(in the rows, 128 means zero)
The rows of M fall into 3 groups, which share some directions, and each row is roughly a mix of its group's hidden directions, except some rows that fit no group.
M (97 x 10):
[[134 131 114 175 162  79 149 155 119 177]
 [136 160 115  76 106 152  93 108  75 113]
 [158 152 108  66 148 151  87 149 157 121]
 [166 115 137 181 113 117 191 156 128 116]
 [ 72 107 118  82 125 135 153 123  78 154]
 [100 166 137 124  83 117 107 115 122 195]
 [139 110 113  60  90 131 158 123  90 154]
 [113 162 121  70  84 119 106  89 116 153]
 [163  79 122  86 147 134 157 113 177 112]
 [165 170 148 107 143 153 109 118  98  69]
 [136 102 122 119 181 159 154 153 189 139]
 [144 126 144 203 154 117 155 167 136 109]
 [ 82 125 142 196 103 142 148 131  99 155]
 [115 137 129 167 173  84  86 112 145  87]
 [100 151 148 195 136 124  98 148 143 170]
 [123  98 132 209 118 101 149 133 119 155]
 [100 121  80 152 143  98  90 158 164 163]
 [129 156 145 179 162 155 158 122  72 135]
 [ 90 141 141 159 138  93 177 168 100 156]
 [194 121 135 167 105 149 104 130 174 137]
 [125 162 123  71  72 105 108 105 104 121]
 [163 106 114  73 145 111 156 120 182 107]
 [168 141 140 195 118 123 153 149 108  87]
 [121 189 148 128 129  78 135  84 102 109]
 [156 146 124 136 178 118  95 150 176  83]
 [122 171 103  75 106 105  78 134 148 108]
 [148 120 139 206 132 152 105 126 168 111]
 [ 90 134  89 114 140 124  54 141 148 113]
 [140  89  91 137 172 119  91 179 118 107]
 [148 133 129  81  78 173 101 147 107  97]
 [ 78 152 131 105 114  95 163 138  81 164]
 [ 81  94  79 128  93 109 161 144  97 124]
 [123 154 106  51 104 135 101 159 117 139]
 [ 80 165 147 187 149  96 134 140 146 142]
 [120 134 152 197 165 140 119 151 137  83]
 [169 122 120  91 128 145 105 157  59 124]
 [117 155 125  93 100 141  77 120  74 161]
 [160  91 113  99 121 131 187 119 121  79]
 [146 144  79  94 158 168 104 137  98 166]
 [ 93 128 168 119 132 101 144  81 106  73]
 [ 99 169 158 178  82 128 106 113 100 133]
 [143 144  92  69 139 157 113 121 173  94]
 [118 142 112  71 136 113 129  82 146  72]
 [148 174 125 119 107 111 104 100  59 118]
 [154 102 118  89  93 106  75  95 104 103]
 [133 154 119  53  94  98 138 112 117 154]
 [180 161 140 153 147 144  88 135 177 148]
 [179 113 186 124 140 130  73 143 139 132]
 [130 121 123 109 179 118 106 118 202 106]
 [124 107  90  56 144 156 166 135 122 130]
 [137 111 146 210 145  94 148 123 131 149]
 [124 137 141 187 170 143  86 162 100 112]
 [153 153 115 139 154 193 155 116 154 168]
 [104 149 132 137 130 123 129  47 133 172]
 [118 106  72 151 169 136 187 130 132 139]
 [112 137 146 101  77 141  89 160  78 148]
 [124 129 136  81  81 112 115  77  83 116]
 [ 98 130 129 181 181 162 116 120  85 124]
 [ 89 194 146 159  99 122 123  90 119 114]
 [ 69 159 114 141 121 150 129 126  63 117]
 [147 137 106 125 112 203 109 158 125 169]
 [164 142 156 165 135 149 195 147 110 148]
 [125 127 139 181 174  76 131  87 116 126]
 [143 168 174 148 132  86 133  86 169 126]
 [104 129  97 196 124 131 177  98 143 128]
 [ 88  71 108 141 121  85  97 107 153 145]
 [102 105 129 173 142 169  92  96 170 107]
 [134  94 131 172 176 161  92 140 166 114]
 [141 147  94  84 152 157 102 179 108 160]
 [ 82 151 129  88  80 144 124 130  74 126]
 [127 159 106  65 135 170  90 136 129  98]
 [180 125 127 144 201 126 154 109 122 145]
 [ 52 104 131 158 143 129 172 129 116 141]
 [ 88 147  97 101  65 110 102 141 123 158]
 [185 126 136 189 130 140 127 139 139  80]
 [121 170 139 146 102 187 113 137  96 171]
 [118 132 159 162  81  67 145 122 125 162]
 [135 178 145 115  66 132 157 132  84 134]
 [142  58 107 121 130  76 150 145 150 118]
 [156 195 143 158 131  81 111 139 144 111]
 [106 131 128 186 150 104 170 146 152 173]
 [ 67 147 116 186 131 133 110 139  92 148]
 [145 146 181 129  71 113 104 135 125 174]
 [ 81 162 129  94 113 186 121 128  89 121]
 [137 119 131  85 152 105 181 104 174 160]
 [152 134  94  97 149 202 107 144 146 127]
 [156 118 140 138 190 152 184 135 154 146]
 [118 147 146 157 112  76 145  79 168 100]
 [ 91  79  89 132 141 110 179 126 102 103]
 [125 113 139 190 121 121 192 153 106 119]
 [160  98 124 156 128 152  71 138 164  87]
 [ 81 178 121 134 114 163 157 161 112 162]
 [143 112 126 153 168 166  70 127 135  83]
 [202 109 124 119 141 107  89 124 137  89]
 [136  69 113 104 160 126  71 155 141 138]
 [119 190 125 136 126 174 113 152  77 114]
 [ 88 139 104 174 108 100  70 139 106 128]]

One row of each group comes first, with its name. Which group is each row after those in?
[ 58 118 136 165 148 111 179 134 127 134]  K
[120  85 129  64 121 111 139 162  85 143]  L
[143 130 127 112 182 125 187 102 138 174]  P

[138 111 172 177 118  87  82 151 105 130]  L
[122 124  92 120 146 201 143 151  96 156]  L
[ 96 140  91  89  98 137  92 113  82 159]  P
[117 162 165 182 119  97 183 127 123 131]  P
[112  97 103 117 112  98  82 151 190 120]  P
[176  80 109  97 117 101  82 104 126 117]  P
[108 156 149  85  62 113 119 136 102 156]  L
[136 175 148 100  74 118 134 106  78 113]  P
[ 73 151 140 118  78 108 141 121  76 136]  L
